One vector is turned by the same rotation once a tick. Each row is the vector after some number of ticks, and that number follows the row.
The counts run from 0 to 118.
[  6.4 -25.5   1.2   0.2 -17.3  12.7  22.4   1.7 -30.2  -1.5  -0.5  -7.0
   1.5  10.2  16.8   3.6  21.1   1.5 -45.4 -31.0  -6.9   0.3  -5.2   5.5
  -8.7   9.0  22.8  -3.4  14.8   0.7  29.4  -6.7   2.1  14.6   1.7   6.9
 -19.9  23.0   7.2 -39.6   6.0  -9.3  -7.1   2.8  10.0] => 97
[ 41.1 -14.8 -10.2 -24.7 -27.2  14.0  17.2  11.2 -15.5   4.0 -20.0 -15.4
   2.2  -6.8  10.7   6.1   5.4  -1.5 -12.8 -16.7 -20.9 -18.6  -4.4   5.4
  -8.1  -5.9   3.5  -5.8  16.7   7.7  18.1 -12.1 -20.5  15.6   1.1  10.0
 -13.5  34.1  14.9 -13.3   6.8   0.5 -37.7   6.5  -4.9] => 11
[ 30.6   4.5   3.2 -23.1  -6.3   4.3  33.2  -6.4  -2.4  12.4 -21.3  -4.1
 -13.5  21.6  13.4 -16.0   9.5 -10.8  24.7   8.4 -19.4   0.7   8.7  16.6
   0.7  -7.1   8.0 -11.1  25.9  -8.0  -2.1 -13.1  -7.4   4.5 -15.3  33.9
 -37.8  18.4   3.1  20.1  17.6 -11.2 -22.0  19.1 -21.4] => 59
[ 35.2 -15.7 -12.6  -1.0 -32.7  33.5  20.6 -12.5  -0.7  13.2 -25.1 -26.9
  15.2  -4.3   0.6  -1.0   6.9  -2.9  -8.6 -14.4 -12.6 -27.7  -3.7   0.1
  -8.0 -13.9   4.7  24.8   5.7  -9.4  18.5  -2.9  -9.5  19.3  -7.5  -9.1
 -18.1  27.2  13.5   7.0  -1.5 -16.6 -18.1   2.0   4.4] => 3
[ 24.3 -10.6  -1.4 -23.8 -21.8  30.5  30.8   7.9  -5.1  12.6 -14.1  -7.7
  -2.8  -6.5  -1.9   0.7   6.1  -5.7  -3.1  -5.0  17.5 -31.0   0.2  -8.3
  -9.3  26.8  -2.0   7.5  21.6   7.5  21.8 -10.6  11.5   2.0 -11.4   5.6
 -20.3  27.7   0.7  -4.0  10.5 -13.0 -25.2  22.5  10.5] => 8
[  8.9  13.6  24.4 -34.8 -23.7  -6.8  -3.0   4.5   4.1   9.6  -6.5  -5.2
   7.5  16.3  -4.1  -9.8  -9.7 -14.7   5.3  -7.8   6.4   5.5  -0.8   0.4
 -11.1  -5.3  20.3  10.2   9.9  -6.7  27.5  -3.3 -17.7   6.0 -31.2  10.1
 -23.7  40.1   2.3 -11.8  16.3 -22.2 -30.6  15.3  -9.4] => 74
[  1.0  16.0  -2.2 -16.8 -19.5  15.1  42.6  -4.4   8.5  -1.7 -12.1  -6.2
  -8.5  20.2  14.9 -17.7   1.2  -7.6   9.8  -6.2 -22.2  -7.5  20.6   1.4
  -9.5  -1.3   7.2  -1.4  13.4  -2.5 -13.4   0.1   8.7  -4.1  -9.8  23.1
 -39.5   4.6   5.1  20.6  15.3 -18.1 -25.9  30.6 -12.8] => 58
[  8.0   1.7   1.2  -0.8 -44.2  13.1  13.1  -4.3 -24.8 -11.8  -8.0 -11.8
  18.0  16.9   3.7  13.1  -1.5  25.7 -37.8 -23.5 -22.9  -8.9   1.4  -7.5
 -18.2   6.9  19.9  10.7   4.5   6.7   6.7  -6.5   7.4  10.7  -4.6  12.0
 -12.7  10.8  -5.7 -23.4   2.1 -17.5 -13.1  21.9 -13.2] => 21
[  4.3   3.7  20.1  -6.7 -16.4   2.9  -1.0 -22.6  -3.9  17.1   1.5  -4.6
 -14.9  22.4   4.6 -18.0  -0.8  -3.8 -26.9  -6.8  -6.6  20.2  -2.0  10.2
  -6.9 -20.5  29.4   4.6   9.9  -6.8  20.1  21.1   8.2  -4.3  -8.9   9.2
 -13.5  36.5  -3.9 -26.1 -11.8 -28.7 -21.6  26.5  -3.7] => 115
[ 24.6  -6.4  -0.1 -40.2 -31.5   0.2   9.1 -16.5   1.4   4.8   3.4 -25.6
  21.5  21.1   4.2  24.0 -11.5   4.1  -6.5  -8.3   0.7 -11.1  -8.3  12.3
  -5.3  -0.4  12.7  22.8  21.3 -10.5   2.9   3.3   5.6   0.9 -21.8  11.7
  -7.7  30.9   4.9   4.9  -5.5 -30.9 -34.8   2.7  -9.9] => 71
[  9.5 -11.2   3.4  -5.3  -0.3  21.6  31.0 -17.4  11.5  26.4  -3.2   0.3
 -23.3  -0.1   8.0 -14.2   5.5 -17.6 -10.6 -17.4 -46.4  10.0   4.1 -10.2
 -16.3  -9.7   7.6  13.0  15.3   8.8  12.4  22.1  -5.3  11.2   1.5  -0.2
   5.2  14.8   9.3   5.8  10.5 -13.2 -26.9  21.9 -17.3] => 43
[ -9.6 -10.3   9.5  -5.4   3.4  27.8  41.4  -9.4   0.3  28.2   0.6  -6.5
 -17.3  12.1  12.1  -7.7  19.6 -19.2 -13.1 -12.9  -8.0  -6.7   5.9  -1.2
  -7.1   7.2   4.5   2.8  16.2 -18.1  15.5   9.7  22.2   0.1  -9.4   9.5
 -47.9   7.7  -1.3   1.6  15.4 -25.4  -4.9  19.1   9.4] => 49
[-11.3  -3.8   5.1 -31.1 -18.5  16.1  21.4  -4.3 -20.2   7.5  -6.4   8.9
   4.6  -8.7  20.0   8.8  15.9   0.2 -24.2 -24.6  16.0 -15.9  13.2  -5.0
 -12.7  22.2  -3.0  19.1  21.5   2.4  30.9  -6.4   4.7   7.5  -1.0  21.6
 -28.7   9.6   4.1 -21.5  22.4 -13.3 -23.0  11.1   0.2] => 90
[ 26.2  -9.5  -5.5 -17.0 -17.3   7.0  21.9 -31.5 -28.7  10.0   2.4   4.2
 -12.2   9.2  26.7   7.7  22.6  21.0 -23.8  -6.4 -12.7  -6.3   1.9  21.0
  13.9  -1.3  15.3   0.3  18.7  15.4   8.1 -10.3  -8.0   3.4   0.6  31.5
  -5.5   8.5  -2.7 -14.2  -5.6  -9.5 -14.1  18.7 -20.7] => 104
[  9.9  10.7  18.4  -8.5 -25.4  10.9   8.9   3.9 -13.3   2.6   1.5   3.4
   1.3  16.7 -11.8  -4.0  -3.5   2.8 -19.7  -7.4 -27.5  -2.1   4.4 -22.2
 -19.5  11.4  19.2  -5.5   7.9  21.7   5.5   0.7  -7.8  13.5  -8.8  16.0
   6.5  27.1 -21.0 -15.0  11.9  -7.9 -30.6  42.4 -19.5] => 25
[ 18.2   1.2  -0.2   0.0 -28.9  16.6  29.3 -21.2 -20.0  -0.9 -10.4  -4.1
  -2.4  15.5  17.7   1.7  15.9  16.9 -33.5 -16.3 -28.2 -15.5   7.9   2.9
  -5.2  -1.2   5.6  -0.9   6.4  15.9  -7.1  -0.8 -11.3  12.3  -5.4  26.8
   1.2  14.0  -8.3  -8.1  -4.7 -10.8 -34.1  31.6 -24.7] => 103
[ 25.7 -10.3  19.1  -3.8 -25.9  32.5  17.4  -2.5 -11.7  18.2 -18.9  -9.0
   9.2  -4.4 -17.2 -14.1  -6.3  -7.5 -11.8 -18.6  -6.5  -9.3   4.0 -21.4
 -24.0  10.2  -1.1  25.7   8.8  17.2  24.9   1.3  -4.4   9.8  -4.5  -2.2
  -1.5  30.8   8.6   6.8  10.8  -8.3 -23.6  20.3   0.7] => 84
[ 13.0 -26.7   0.6  -8.7 -11.3  21.4  41.3  -5.6   6.3  16.3   4.9 -13.3
  -1.2  22.4  20.1   4.6  11.0  -0.4  -9.4 -15.5 -33.8 -14.8  -2.2  13.8
  -3.0  12.1   6.0  11.7  19.2   0.2  -4.9  12.2  19.9   8.3   1.2   6.2
 -30.8   7.5  18.1  -1.5  -7.2 -32.8 -14.8  17.8  13.7] => 53
[ 17.8   2.7  -1.1 -37.0 -33.2   5.6   5.3 -14.0 -13.9   4.4  -3.2 -13.7
  21.5   3.7   7.0  13.0 -19.3  12.1   8.5 -12.3   3.6  -1.1  12.3  11.3
  -6.0  15.4  24.5  38.6  30.4  -3.7  14.2  -3.7   9.4  -0.5 -14.8  13.0
 -15.7  13.3   2.5  10.8   4.9 -28.5 -11.8   7.8  -8.2] => 72
[  6.6   2.6  27.3  13.5   1.4  13.0   0.3 -14.9  -9.4  19.0   4.9   9.8
  -8.5  10.5  -1.9 -19.2  10.9  -9.3 -14.8 -12.4 -17.3  17.5  -5.6 -14.4
 -14.2  -7.9  22.3   1.0  -2.4   4.4  37.4   5.8  -9.1  15.7 -27.4  13.8
 -10.7  24.8 -14.5 -35.2  18.5 -21.6  -3.2  34.0 -10.2] => 33
[ 21.1 -18.3   8.2 -21.2 -28.5  15.4   5.8   0.5  -3.2  17.8 -23.6   0.9
  12.3 -15.5  15.5  -0.7   3.5  -1.1 -15.1 -29.3 -16.7  -0.6   2.9   5.1
 -14.6  13.9  -6.6  42.3  16.0   9.8  33.9  -8.4 -11.8   2.6  12.6  12.1
  -1.1  15.5  27.9 -22.4   6.5  -7.7 -22.4   5.7  -3.2] => 87
[ 17.7 -14.5  -8.3 -12.6 -20.6  14.4  21.7  17.2  10.0  -4.9   9.4 -26.5
   6.8  22.4  17.6  -3.8  -6.8   6.0   9.8 -20.6 -49.2   7.7  -6.6  12.8
 -12.1   8.4  24.4  -1.9  26.2  -6.1  -4.1   6.8  -2.3  10.5 -10.1  16.2
 -21.2  19.7  13.6   8.4  17.7 -15.0 -19.8   5.2   0.4] => 61
[  4.0   4.5  -9.6  -7.0 -32.8  14.9  23.6  -7.2   2.0  -8.3  -8.3 -24.5
  10.2  22.5  25.5   0.9  -5.0   5.7  -1.3 -12.4 -35.7  -9.3   3.0  12.7
  -9.4 -14.6  21.7   4.9   8.6 -21.9 -10.9   1.2  -4.1  12.6 -23.0  16.2
 -34.3  17.0   5.5  15.9   5.4 -28.0 -19.5   5.3 -17.7] => 62
[ 28.8  -0.2  10.5 -17.2 -38.4   0.1  -2.9   1.3  12.0   7.6  -2.9 -21.6
  21.0  22.8   5.3   3.4 -15.1   8.2   4.7  -9.1 -22.8  -5.4 -11.3   7.5
  -9.3  -8.0  19.2  19.4   4.2   0.3  -2.3  -5.5 -16.6  11.5 -13.3   6.0
 -11.6  33.0  13.5  -1.5 -13.9 -28.9 -34.8  19.6  -6.4] => 70
[ 12.7  -1.9  14.3  -2.5 -32.5   7.9  15.3  18.5  -3.7  -5.9  -0.6 -17.7
  10.4  23.3  -1.2 -21.2 -21.1  -3.1  12.4 -13.6 -15.1  27.3   8.1  11.7
 -22.1   5.6  34.1   4.1  18.6 -17.7  16.1   5.5  10.3  -0.8 -16.5   4.8
 -34.5  22.7   9.2   1.5  14.0 -22.5  -5.6   6.0   5.0] => 65
[ 30.8   3.9  17.0 -15.4 -19.6  12.3  23.4 -17.1  -3.3  11.9  -7.1 -21.2
   3.5  33.0  -1.0   1.0  -4.4  -7.6   5.7   1.8   5.8  -1.2  -8.5  17.6
  -9.8   4.2  -3.1   2.7  23.7 -11.2  -0.8  -3.2  10.9  -0.4 -39.2  26.7
 -18.9  25.6 -14.8  21.4   5.2 -24.5 -18.1  22.4   7.6] => 67
[ -5.5 -12.6  -0.2   1.4 -12.8   8.5  24.1 -15.7  -2.8  10.3 -15.9  -5.6
 -15.6   3.2  15.4 -14.7   8.2 -17.5 -20.7 -25.5 -37.6  22.5  15.4   2.1
 -16.2 -25.5  25.4   6.0   8.9 -13.5  21.3  15.9   0.7  10.7   6.0  -3.9
 -30.9  10.7  18.4  -0.9   6.0 -10.2 -15.0  -1.4  -6.4] => 47
[ 14.0 -12.3   7.1   4.7   1.2  28.5  16.8 -30.3  -8.3  24.3   4.0  -1.1
  -2.2   4.9   8.4   0.8   3.8   2.3 -23.6 -20.7 -30.3  -0.2   0.0  -5.1
 -17.5   2.2  -1.6  35.3  21.8  12.4  15.0  18.7  11.0   9.6 -13.5  11.7
  17.7   6.3 -16.1   1.0   4.7 -26.1  -7.6  31.4 -10.5] => 35
[ -7.6  -2.5   1.2 -24.7 -20.9   9.4  45.3  14.8   2.5   2.6   2.0 -11.7
 -12.9  19.9  12.1 -10.8  -5.3  -7.8  -6.6  -9.9 -20.2   8.0   8.4   1.5
 -18.9  20.6  24.1  -4.7  32.6  -2.5  -4.7  16.7  19.3  -1.2  -2.6   7.1
 -39.1  15.2   6.0   8.0   9.2 -19.1 -26.5  14.1   3.1] => 57
[-10.7  15.6   6.5  -8.0 -20.3   8.2  19.3 -19.3 -20.6 -11.5   1.5   0.2
 -12.7  17.6   7.4 -10.5  10.0   2.1 -38.3 -14.4 -10.1  -0.7   7.8  -2.5
  -8.9 -13.3  24.7 -16.6  13.4  -4.9   4.5  13.5  -4.4   5.8 -15.7  15.7
 -10.9  17.5 -17.8  -8.9  13.2 -13.7 -25.9  27.2 -17.0] => 107
[ 24.7 -12.3  17.0  -3.5  -8.7  16.1  23.7  14.1 -18.9   4.2   9.4   4.1
  -9.9  17.5   9.7 -12.5  15.6   9.1 -20.7 -16.2 -15.9   7.5  -2.6   8.4
  -7.6  28.9  13.5 -12.1  23.8  19.8  21.7  -4.1   3.8  -1.1   5.9  26.5
  -4.8  26.3   0.9 -33.5   6.9  -1.4 -12.7  34.7  -2.1] => 101
[ 36.5  -4.6  13.5  -5.4 -30.0  13.0   3.7   7.0   5.3   7.7  -8.1 -14.3
  22.8  21.5   3.4 -18.0 -23.0  14.0  24.9  -2.2 -29.2  14.0   1.6  16.8
 -12.5  11.1  19.8  23.6  10.3   7.2  10.7  -8.8  -6.4   9.5 -11.0  15.8
  -9.8  21.3  11.8  -4.3   9.1 -28.6  -9.1  23.1  -5.5] => 69
[ 17.4  12.6   6.1  -2.7  -3.9  11.5  10.5 -20.0   9.0  31.1   5.7  11.8
 -21.9   5.8   9.7 -26.1   6.2   0.4  10.6   4.6 -21.0  -1.9   6.9   2.4
   2.9  -7.7  18.3  14.8   5.1  12.4  15.7   6.1  -9.6   0.7 -13.5  18.7
 -13.2  22.8  -7.8 -11.8   3.1 -34.8 -17.9  42.6 -20.9] => 118
[ 12.6  -4.4  -8.2  12.6 -15.8  21.0  10.8 -26.3 -15.9  16.2  17.1  -5.1
  -9.0   9.8  17.8  -2.2   0.7  22.0 -14.3  -8.0 -16.6  10.9  10.3  17.7
   0.8  -2.1  32.1  27.1  21.4  -3.2  16.7  14.1  18.6   3.1  -8.3  17.0
 -12.9   2.8 -11.9 -17.4   2.9 -34.5  12.9  19.3 -15.5] => 113
[ -9.4   0.2   6.4  -6.9  -9.8  20.0  27.8 -32.7  -9.7  31.9  -3.2   9.4
 -20.2  -2.4   1.4 -15.8   9.1  -9.0 -13.6  -6.0   0.0  -8.7  24.4 -16.2
  -2.7  -6.0  24.1  19.7   7.4  14.7  15.1  13.1   9.6  11.1  -4.9  -8.5
 -25.8   6.3  -7.4  -5.5  -4.5 -26.4 -16.9  28.2 -21.3] => 40
[  8.4  15.0  19.0  -4.2 -34.2  10.6  19.3  -2.4   3.5  -9.5 -17.2 -21.9
  10.9  33.6  -6.8 -14.2 -14.5  -7.1   0.7  -8.8  -4.5   0.9  -1.6   0.3
 -15.5  -4.2  15.3   2.4   5.0 -15.4   3.8   2.4   4.2   7.1 -34.6   9.2
 -30.9  27.5  -4.6  10.6   7.9 -28.1 -22.9  22.2   4.6] => 66
[ 28.5 -14.2  -1.1   8.7 -22.8  14.8  17.5  -9.8 -29.5   8.5 -22.6  -2.5
  -0.8   3.6  15.6  -4.6  20.8   3.7 -29.4 -22.6 -16.3  -3.3   5.4  16.2
  -1.2  -6.6  10.8  -3.2   5.6   7.2  25.1 -21.2 -11.9  11.6   8.3  14.7
 -21.0  17.3  10.9 -29.0   3.3   3.6  -5.6   5.3 -12.6] => 96
[  4.6  -1.7   7.7  -3.8 -20.4   3.4  -1.4 -17.5 -12.7   4.2  10.7  -6.5
   2.8   9.5  10.6   3.5   3.2   7.8 -23.6 -18.9 -35.4   6.1  -3.7  -4.8
 -12.9 -13.4  34.3   5.1   3.8   6.8  22.6   3.8 -20.3  24.1 -14.0   3.9
  -5.6  18.0  -2.4 -33.3   8.2 -16.2 -17.7  12.1 -24.7] => 29
[ 27.5   1.2  -1.6 -20.8 -20.9  22.8  23.9  15.8  -1.8   4.9 -20.7   3.3
  -1.7  -8.0   8.0   1.0   5.9   0.0  11.3  -9.9  -7.4 -17.0   7.6  -1.7
 -15.5  31.2  -8.4  20.3  15.5  16.3  18.8 -15.5   5.7  -0.2   1.2  26.3
 -21.9   5.9  13.6  -7.5  20.9  -9.1 -21.9  30.0   0.0] => 9
[ 15.8  -7.9  28.7 -14.5 -16.0  15.0   7.8   5.3  -1.1  12.5 -22.9  -2.5
  10.9  -3.1  -4.7 -12.7  -6.1 -13.3  -6.8 -23.5   6.2   9.8  -1.5  -1.7
 -31.5  13.4  -2.7  28.0  14.7   0.9  38.3   0.6   1.8   1.0 -11.4   4.4
  -8.7  26.3  11.1 -18.4  15.4  -8.1 -19.3  14.3  14.0] => 83
[ 22.0 -13.6   3.3 -24.4 -21.3  16.2  -5.4  -4.5  -0.3   7.0  -2.0 -18.7
  24.1   0.4  11.8  13.4  -5.7  -3.5 -11.1 -33.5 -14.6   3.4 -12.1  12.7
 -22.2  -6.2  -1.0  37.1  21.8 -18.1  32.7   8.1  -8.5  13.1 -16.6   6.0
  -0.8  30.0  11.5  -9.3  15.1 -19.3 -13.6  -9.1   7.7] => 79
